[ 77  58 -67 -39  18  12 -20] -> dudil
[  77   58   56  -39 -101 -106   91] -> bugeg
[  77   58  -67  -39 -101 -106   91] -> Sovun
asked: [  77   58  -67  -39 -101 -106   91]
Sovun
asked: [  56  -39 -101 -106   91]
bugeg

[-33  35  59 -24] : Redon
[-24  22  44 -22] : vupir
[41  1  5 31] : sep
[ 34 -36 -60  26] : Das
[ 35  59 -33   6] : muk
[ 55 -58 -93  39] : zuz
[-3  1  5 -6] : bek
[  6  -6 -10   3] : buf
[-5  5 10 -5] : dofus
[-1 -1  1 -1] : folez
[ 12 -13 -22   8] : gagav
[-6  3 14 -9] : Bita
asked: [-33  35  59]
Redon
asked: [-5  5 10]
dofus
asked: [-3  1  5 -6]
bek
asked: [10 -5]
dofus
asked: [ 59 -33   6]
muk
asked: [ 44 -22]
vupir

[ 14  37 -11  27  39  19  33   1  64 -23  12 -13 -30 -19 -38  46 -54  -3
  31  46  39  15  30 -53   7  63  14  87   8 -17   5  28  -7] = kevo
[ 22 -13  -2 -15  16   8  42  69 -16   2  -3 -30 -27  26  -7  21   4 -35
  24  -3  17 -75 -24 -24  16 -33 -10 -66  -3  -3 -35  39   8] = mera
[  7  12 -18  -4  -3  12  18  53  34   4   4 -27  -4 -10   5  40 -24  -6
  24  15  16  -5  -4 -35   4 -11   7  -5   0 -17 -16  37  21] = tedo
[ 10 -17  28 -18   3  -5   3  27 -51   2   9   2  -5  56 -10 -22  20 -10
 -10 -41 -25 -66 -29  27   5 -48 -10 -88 -15   6 -10  10  -2] = lutum
[  7  45  -7  14  21   4  13  41 -16  14 -20   5  -7  30 -19   6  -2  18
  19 -11   5 -10  -6  -3 -19  -5  19 -43 -30 -38  -9  46 -10] = dufek
[-24  46 -29  10 -21 -12 -45  -2 -34  42 -52  41  28  -2  26 -41  33  45
  -7 -15  -1  76   9  39 -47   3  19 -30 -29 -40   9  -8  -8] = paz
[ 10 -15  35 -20   0   6  -2  16   2 -17  41  -8  -5  37 -18   4 -22  -7
  -7 -20 -21 -42 -13   7  14 -29  -9 -30   2   9   3   9  11] = Saf
[-27  -4   8   7 -48   4 -37 -45 121 -28  71 -30  57 -67  22  59 -74  43
 -18  17 -53  77  13 -26  10   1  22 115  20  15  46  -3  39] = zoma
[-21  -1  -8  14 -39 -14  -8   2  22  11   6 -30  57 -30  35  33   3  41
 -12 -29 -63  12 -29  -3  -6 -52  27 -17 -22   2  10  33  16] = tilin
[  5   4  21 -66 -19  14 -71  39 -46  15  12  59 -26  73  -6 -80  -6 -20
 -15 -11  38  27  19  66 -16 -12 -38 -71  16 -25  -1 -53  22] = riz
[  2  38 -22  49  44  -4  36 -33  -2   1 -42   8 -15 -22 -23  10  13  13
  18  21  23  14  17 -29  -9   7  14  51 -17 -13   2  15 -39] = Gat
asked: [-30 -19 -38  46 -54  -3  31  46]
kevo
asked: [ 2 -3]
mera
asked: [  7  14 -29  -9]
Saf

